Each path is a new rotation, seen through one point. The rows after it are directions, each followed by how far the rotation turns it, in deg/step (0 if it stays put).
Each turn is a multiple of 5 degrees from 10 to 175, or 0.
Each row of a path follows its step; steps can be skipped.

step 3: [-59.8  -5.3  35.5   0.1  10.0 -15.5  33.0  -6.5  -6.3  31.5  28.1 -27.8
   2.4  27.8   2.7  23.9 -23.7 -10.6  23.9 -24.3 -12.6  11.7   8.7  -8.6
 -13.0   8.3  16.4  27.9  15.1  25.2  -4.7  -5.3  15.4   7.4 -13.4 -13.2
   3.0  22.5  -5.7 -11.5 -17.3   9.3  10.7 -22.1 -25.2  -9.3   2.8  32.7
  39.0  16.7  13.9  22.1   6.6 -11.0]
step 4: [ 11.1  16.1   0.5  23.6 -38.2  -1.5  30.7 -35.3  43.7 -18.8  11.7 -47.3
   7.3 -12.7  12.0  44.1  -1.5 -32.5 -16.6   4.5  -8.3   7.3  -0.5  11.2
 -34.8   9.6  19.0   0.5 -23.3   5.3  -7.7  15.9  18.6   9.0   1.3  -8.8
 -15.5 -10.4 -11.9   5.9 -11.3  -1.5 -32.5 -25.0  -3.2 -11.3  18.7  37.7
  -1.5  17.4 -12.8   2.3   5.9  -2.4]
step 5: [  7.5 -13.1   9.8  -6.1  14.9   5.7 -10.7  -8.1  28.0 -13.5  16.1  -0.6
 -30.1   9.6  18.7  61.7  34.5  -4.5  33.9  24.6  18.5  34.3 -25.4  15.1
 -44.3   3.0   3.5  -6.7  20.3   6.9  -8.3  -6.7   5.9  -4.8 -16.1  -0.6
  47.4  33.4 -13.0  -4.1  -4.4  -8.5   4.4  11.8  -3.9  14.8  20.4  17.3
  13.7  12.9   2.7   0.1 -12.2  18.1]
step 6: [-40.8  -8.4  40.7  -6.9 -28.0   7.8  24.2 -37.0  -4.9   4.1   5.1 -15.1
  -7.4   8.4   7.1  45.1 -12.4  -3.3  17.4  -9.5  -6.0   5.6   1.5 -15.3
   7.7 -20.9   9.2 -11.0  17.6  32.8 -16.1  -2.8 -28.7 -39.1  19.1  -1.5
 -17.7  25.4   2.3 -18.5  18.3 -27.7  14.6   3.8 -10.7   2.8  -7.3  53.4
   2.1 -11.9  -8.3 -22.8  -3.6   2.0]
step 8: [ -4.6  12.8  58.7  24.8 -23.6  34.0  20.2  -5.4   2.9  -0.1  23.6   0.8
   5.0  13.6   2.1  10.1  29.6  -3.7  23.7  28.2  -8.6  13.7   1.3  10.0
 -19.4  -2.1  -5.3   3.6  18.7  -5.6   8.3   9.1 -10.7  13.2  -1.0   6.4
  31.8  16.2 -63.1 -15.7  10.3  -4.6 -13.3  -4.5 -33.6 -13.2  13.1   7.3
  13.7  16.4  11.6  19.2 -26.6  25.9]
step 9: [-14.4  16.1  12.7  -0.6 -23.7 -27.4  -1.1 -34.6   0.6  -7.9 -13.6   9.4
  -7.8  20.9 -18.4  45.8 -21.0   4.4   4.4   4.1 -32.1  41.1   2.9 -14.9
 -30.6 -11.6  12.5 -15.6  -4.0  -4.7 -14.8   8.6 -20.0   6.4   3.6   7.8
 -38.1  41.6  -3.1  -4.9  -4.0 -26.0  -9.5 -17.5 -32.1 -18.4  10.0  -7.4
  27.8  22.7  -1.9 -43.4 -17.0   9.6]
step 10: [  4.6 -31.7   4.2  -0.5 -12.5  -7.5   7.9 -40.0  13.7  -2.9  -1.0   8.0
   6.8  30.8 -42.9   8.5 -18.2 -45.7  40.9  -8.7  24.5   5.8  -1.8   9.2
 -46.6  -4.4  22.2   0.6 -22.1   4.4 -10.3  -5.9   7.6  -0.2   3.1   1.4
  31.1  16.8 -16.7  10.9  -4.7 -11.3   0.7 -34.6 -21.4   4.4 -41.1  22.7
 -28.8   2.1  16.1   5.3 -11.6  13.9]
step 11: [-47.7  21.7  45.6  38.4 -36.1  14.7 -13.9 -17.2  13.3  -6.5   8.0 -30.5
  -1.4  28.7  22.0   2.0   7.7 -16.7  15.1  -9.9  -9.2  -4.8 -11.3  -6.8
 -35.4  12.9  10.1  -3.1   2.1  21.8  19.4  12.5  27.4   0.7  25.5   5.8
  16.0  21.9   9.2 -36.8  11.2  13.9  10.0   2.2 -21.6  21.9 -11.4 -13.5
   5.6  26.0  23.1  -1.6  -4.3  18.9]
step 14: [-46.8 -14.6  29.0  -1.4 -47.0  20.0   4.2  12.6  17.0 -26.1  28.8  -9.0
   2.4  31.9 -16.4  11.7  -5.8 -29.4  -2.4  21.8  -1.9  -3.9  -1.1  13.9
 -22.1  17.0  13.4  10.2   8.6  -4.9 -28.5  28.8  -9.5  -7.4  -3.4  -0.5
   6.2  15.4  21.2 -33.8  -2.3 -49.2  -3.6   4.2   6.5  34.5  -2.9   3.4
  20.2  12.0   3.9 -28.5 -12.6  -4.3]
step 15: [-47.2 -16.0  -6.7 -14.7 -12.8 -22.5  25.1 -10.4  -6.4 -20.1  13.9 -13.2
  21.9  -8.0 -21.6  14.8 -29.4  -4.3   5.5 -12.7 -10.6  20.4   5.1  23.4
 -32.9 -18.1  17.6   4.3  14.9  45.9  -7.2  -0.7  -8.1  26.9 -10.9  32.6
  23.2  17.5 -30.6  -3.1  26.4  25.4 -23.2  21.4  -7.6   7.8  -9.3  18.4
  20.9  28.6 -18.2  15.5 -16.0  -2.8]
step 17: [  4.2   4.8  11.4 -17.6 -17.3  11.3  18.5  21.5  30.2 -18.9  -3.3 -32.5
  10.8  19.1 -13.2  68.2   5.3  -0.5  22.5  -4.2  -6.1   8.0  -2.5  11.6
 -20.0  -9.8  35.1   3.5   2.2   7.2  -1.1  19.9 -32.6  12.2 -23.2   7.3
  33.2  19.8  22.5 -18.0 -16.9 -17.3  22.5 -33.4 -28.0   2.6   7.9 -25.7
  12.8  15.3  -5.6 -14.0   2.6   9.2]
Speeds:
[ -0.9  -0.8  -7.2  -0.9   2.6 -12.1  -2.2  -2.9   4.3  -3.9  -1.1   8.7
  -2.6 -13.2  -5.0  -4.3   4.5  -3.0   5.0   1.7   9.9   6.8  -7.4   2.5
  -9.8   0.9  -0.6  -0.2   6.0  -0.2   4.3  -3.5  -5.1  10.4   9.3   2.2
  10.5 -11.2  -4.8   7.8  -2.0   0.5  -0.9   1.1   0.3  -0.9  -3.1   5.1
  -5.4  -1.1   0.7   7.4  -1.7  -1.2]  135
[ -6.5  12.6   5.8   2.0 -12.5   1.5  -3.4  -3.9   1.1   0.2  -0.6  -1.0
  -0.9  -0.7   8.4  -3.1   4.8   2.9  -5.1   1.3  -7.4   7.6  -0.6   1.4
  -0.2   8.6  -3.7   0.6   3.5   1.5  -2.9   4.4  -4.0  -0.4  15.8 -11.6
  -7.9  -8.2   8.5   1.7   1.5  -2.9  -3.5  -0.5  -2.4  -5.9  -9.6   1.8
   0.2  -4.6   0.4  -5.7   4.5  -3.5]  145
[ -5.7  -1.4  -6.5  -1.4   2.4   2.6   5.2   4.5  -7.2  -9.1  11.7  -6.1
   7.4 -11.7  -1.3   2.5  -2.4   8.4  -1.7   2.9   1.3  -0.9   2.5  12.5
  -1.4   7.5   4.6   6.3  -4.1   2.5  -6.7  -3.1   1.3   8.6  -0.9  -4.2
   1.2   3.8  11.3  -2.0  -4.9   0.6   8.7   3.9   0.3  -2.0   5.0   5.1
  -0.7  -1.5  -0.6   1.0  10.9   5.3]  25
[ -5.3   1.6   6.6   5.3  -3.9   3.2  -2.9  -7.9  14.7  -1.8   3.8  -2.3
  -3.0  -8.8   3.6  -9.6   1.9   2.5  -2.8   3.5  -3.0  -4.7   2.9  10.1
   4.5  -4.1 -10.2  -1.3  -1.7  -0.5  -2.6   0.4  11.7   9.2  -7.4   7.0
   4.9   4.8   1.5   5.9   7.0   5.8 -10.6   2.4  -0.8   0.0   0.5  -2.2
   2.5   5.5  -6.6   2.5  -0.7  -1.6]  100
[ -7.4   3.5  -5.3   4.4   5.1   2.1   0.5  -8.0  -6.5  -1.9   1.9  -5.0
   1.2  -0.5   0.1   2.8  -6.2  -3.7  -5.6 -13.2   2.1  -1.2   0.8   0.5
   0.6   3.7 -18.9   0.5   6.5  -2.5   6.8   0.8  -6.5  -4.1  -6.1  -2.3
   9.1  -7.6   4.9  -8.6   8.4   4.7   4.4  -7.1  -6.4  -0.7   1.9  -1.4
  -4.8  -1.8  -3.4   1.0  -4.4   5.0]  80
[ -1.0  -0.4  -3.2  -3.3   9.5   8.3  -3.9   3.6  -0.6   9.9   2.0   1.0
  -0.5   9.9  -6.8   5.6  -0.3  -0.3   6.6   2.6  -2.6  -1.2   2.7   9.2
  -4.3   4.6  -6.2   4.4   4.4   0.4  -3.0  -0.7  -2.1  -0.2  -5.5  -4.7
  13.8   2.3   2.1   5.7  -6.8  -5.5  -7.6   0.3   2.7  -9.6 -11.7  -4.0
   5.1  -3.3  -1.3   0.5   3.5 -13.0]  155

step 0: [-12.0  13.5  -7.9 -11.9 -14.4   1.7   7.1  21.8 -28.6 -11.5 -27.1  -1.7
 -20.5  18.7   6.4   0.4  -5.1 -33.4  -2.4   1.7  -8.3  41.4   4.1  19.4
  41.4  -4.9 -26.1  24.4 -30.2  23.6  24.8 -17.9  -9.6 -15.6   7.2 -21.2
  23.1   1.4  -4.7  10.6  36.9 -11.2   1.5   1.7  35.6  25.8  -8.0  15.3
 -33.5   3.1  23.9 -13.4   2.3  23.6]
step 3: [ -0.7 -15.8 -27.8  11.3  11.1  43.0   6.6   9.2 -22.9  -2.1  -8.0  23.7
 -15.1 -18.6 -22.1 -19.6   6.3 -27.0  12.9   6.9   7.5  13.7 -25.7   2.4
  -9.6 -27.4  29.9   4.6 -16.5  18.0  25.3   9.7  15.3 -15.5   4.8  11.3
  12.7 -46.4   7.9  28.5   6.9  -5.9  20.4 -50.0   2.5 -28.6   6.8  20.4
 -14.4  33.8 -10.4 -12.1  -2.1  -4.1]
step 4: [ 19.3 -28.5   5.1   9.8  -4.9  16.2   1.7  38.6 -48.2   9.7  22.5 -19.5
   4.1  -1.3 -20.6  -8.3  -7.3  -4.3  -5.6  15.6   4.6  12.1  10.3  -7.6
  -7.5 -37.5 -27.6  35.6 -24.5  -9.8   2.2  22.6  24.5  -7.7 -11.6 -10.1
  -6.7 -31.7   6.0 -18.1  12.3  40.3  -1.9  -5.3   3.3  31.5  22.6  21.4
   0.2   3.2  32.8  24.0 -19.7   8.4]
step 5: [-15.5   4.4 -17.8  -7.8  10.1  25.0  -7.9   8.1 -37.0  -7.3  16.5 -12.3
  -5.7  -6.3  15.3  10.4 -14.8 -18.8  26.2 -15.3  -8.7  24.1  -1.6  46.5
  21.1 -22.4   6.3  19.3 -31.6   9.0   4.8 -38.8 -18.9  -8.4 -19.9 -31.7
  10.5 -27.3 -33.8 -11.8   4.0  23.0 -17.8 -20.4  27.0 -11.0   0.6  -4.4
 -21.3  28.5  15.1  -9.3  30.0  10.3]
step 6: [ -0.1 -25.6  17.1  32.7  18.0  32.1  41.1   0.2  -3.8   0.6  23.2 -39.6
  -2.1  -8.5 -12.7  16.0  29.4   5.4   5.2 -25.4 -13.5  -1.2   7.5  -1.5
  15.0  -0.6  17.0 -10.1 -31.8   8.3   2.8 -18.4   7.5 -18.3 -30.7   8.3
  41.1  -0.1   9.0  27.9 -20.3  19.6  -7.2 -10.2   4.0  30.5  27.2  18.3
  -0.5  10.0  20.5  -3.6 -17.7  39.8]
step 7: [ 16.6 -24.4  15.1  -5.2  10.0  27.5 -29.0  28.4  -9.8 -20.7  35.0  -0.4
  -1.0  -2.5  36.7 -35.6  30.6  17.4  13.6  -6.4 -16.0   1.0  -8.1  27.5
  -3.0  11.6  11.4   3.8   5.5  28.1  10.8  11.7 -34.7 -27.7 -12.4  -3.3
  18.9 -36.7  -6.8   2.1   6.1   2.5  30.1 -12.0  30.1  12.0  11.0  -2.0
 -13.5 -32.8  16.0 -16.1   5.5  13.1]
step 8: [ 12.4 -32.5 -14.0  14.2   8.5  32.5   7.0  53.7 -29.0  -0.2 -12.3   2.2
  15.3 -12.3 -13.7   1.3  14.3  15.5  -5.8   2.6  12.6  17.5  -8.3   6.9
  -7.7   4.3  34.9  -4.4 -18.6  14.9   3.1 -20.6  27.4  -5.1   7.8  27.9
  10.1 -11.5  31.5  14.3 -15.6  -8.5  22.7  12.4  45.9 -19.1  24.1   2.1
  -6.7  43.2  22.3 -14.1   9.3 -14.7]
step 10: [  3.6  -2.9 -29.7   0.8   2.8  14.4   4.5  -6.9 -38.5  21.2  17.8 -14.6
  -2.6   6.3   3.3  -7.3  -8.7  14.5   7.4  -3.5 -25.7 -10.6   2.7  10.6
  13.6   6.3   4.6  33.0 -15.3 -44.8  23.4 -45.3  -9.1 -11.6 -13.0 -16.5
   1.6  -9.3 -37.3  30.9 -29.8   7.3  20.0   1.6  34.9 -17.8  32.4  -5.4
 -14.5  23.0  12.7 -24.6   3.0 -25.0]
step 14: [ 18.5  11.6   1.9 -35.1 -35.0  26.6  18.4  22.1   5.4  10.8  -1.9 -28.5
  15.9 -12.0   2.3   1.3  31.2  19.5  19.5  19.8 -10.8  -7.0  -6.0   0.5
   2.6   4.0 -29.2  34.0  -2.1   6.5   3.7 -17.9  28.9   3.4   5.0 -25.7
  37.0 -38.3   5.5  33.2  15.9   3.9  -9.2   1.3   4.5 -40.7  13.3  13.1
 -18.5 -32.9 -10.6   9.6  -6.7  -9.4]
step 16: [  5.1   9.6 -25.3  11.9 -16.1  12.0  30.7  19.0  -8.7 -14.7  -8.9   7.2
  -0.9   6.1 -45.7 -16.9   6.5 -39.4  28.8 -17.9   3.5  -9.9  21.0  14.4
  15.0 -20.9 -21.8   6.4 -14.3 -18.0  10.6  10.7  11.5 -19.8  18.8 -16.7
   8.8 -42.1  14.4  15.1  19.4   4.0  34.2 -40.0  15.1 -12.9   8.9  28.9
   2.2 -16.1   4.1   3.4 -24.7  20.9]
step 18: [ -4.0  19.3   7.2  -5.1 -23.7  25.5  29.8  -2.0  26.0  -3.0  12.5  -9.9
  -2.1  12.9   6.9  29.4  -2.3 -22.1   4.3 -14.7  -0.1  32.1  12.9  23.7
  30.1 -25.9  12.1  14.6 -51.2  29.9   0.2  -6.5   2.2 -19.6  11.5   7.1
  29.4 -20.2 -20.9  10.9  40.1  -4.4  -2.4   6.0  34.2   5.3  17.0  11.3
  -6.6  15.1  27.9   1.0  23.9  25.5]
Speeds:
[  2.4  15.9   0.9   7.0   3.2   0.6  -1.4  -4.5   0.7  -0.6  -1.9   5.0
  -6.0   2.8   0.5   0.0   2.6   7.1   6.0  -4.6   2.0   4.6  -9.2   6.5
   2.6   5.8 -10.3   2.6   7.4  -0.1   1.5  -0.3   5.8  -2.6 -10.2   4.7
   4.8 -10.8   0.7   1.6  -1.2   1.7   7.4  -1.8  -0.4  -2.7  -5.9 -11.0
  -0.4   9.0   2.5  11.6  -0.1  -3.4]  160
[  3.4   4.0   2.3   3.4  -0.3   1.7   4.5   9.2  -3.8   1.3  -7.0   5.2
   0.0  -4.0   3.3   7.8  -8.0  -0.9  -4.5   8.7   5.1  -2.7  -6.0  -5.1
  -8.9   1.8   8.8   2.2   3.0  -6.1  -6.6   5.9   3.3  -2.4   0.4   7.1
   2.9 -11.3 -10.9   4.3  -3.0   5.3  -1.2   4.8  -4.3  -3.8  -3.6   8.3
 -10.0  -8.2   2.2  -0.2   5.9  -7.6]  65
[-11.0   6.2   6.4   9.9  -1.3  -3.7  -0.7  -2.2  -4.7   0.7  -2.0   3.5
  -0.2  -3.9   6.8  10.1  -4.5  -1.0  -5.9  -7.4  -1.8  -0.7  13.8   9.8
   7.8   2.0   0.0  -2.9  -5.8   3.2  -7.2  -3.6  -6.6   2.8  -5.8   0.7
   7.5  -2.4  -3.1   1.9   2.5   1.0  -2.5  -3.4   1.4  17.9   1.0   0.0
  -2.3  -6.2  -0.9  -0.4  -1.0  -1.6]  60
[ -0.9  -4.5   0.1   2.6 -10.0  -0.8  -0.8   5.3   7.1   0.3   2.2  -1.2
   8.1  -5.1   2.6   3.5   4.4  -2.8  -2.1   5.4   1.8  -5.8   1.0  -3.7
   8.4   9.2  -8.2  -5.3  -3.9  -7.4  -6.2   9.0   3.2  -2.8  -4.1  -2.9
   6.3  -9.0   2.5  -9.0  -5.9   1.7   1.9  -0.2  -6.0  -3.2   6.8   7.2
   7.0   3.8  -5.6   9.2  -6.6  11.1]  145
[  1.7  -4.7   2.7  -1.3  -6.1  -9.3  -2.4   7.7   1.8   3.1  -8.3   1.8
   8.1   7.3   7.4  -5.1  -0.9   2.0  -1.3  -0.4   2.0  -9.8   0.2   5.8
  -4.0  11.1   1.7   2.4   6.0  -8.5  12.6 -10.6 -10.6  -2.9   2.6   4.2
   2.5   2.6   5.4  10.2  -5.7   0.3  -5.0   2.7   0.5   4.1   3.4  -1.3
   2.5   6.0   1.3   5.6   3.9  -2.9]  25
[  1.3   6.8   4.0   5.1   2.8  -4.2   0.0   7.1  -3.2  12.7  14.0   0.2
  -3.3  -4.4   2.7  -2.1  10.7   1.8   6.1   5.2  -6.7   3.7   7.1  -8.6
  -0.2  -0.1  -2.9  -4.0   5.6  -0.1   3.6  -0.5  -4.0  -2.4   0.9   2.8
  -9.6  -4.7   5.4   3.6   8.8  11.9  -6.4   7.6  -2.2   2.8   0.1   1.2
   0.7  -2.0 -10.7   0.9   2.7  -1.6]  140
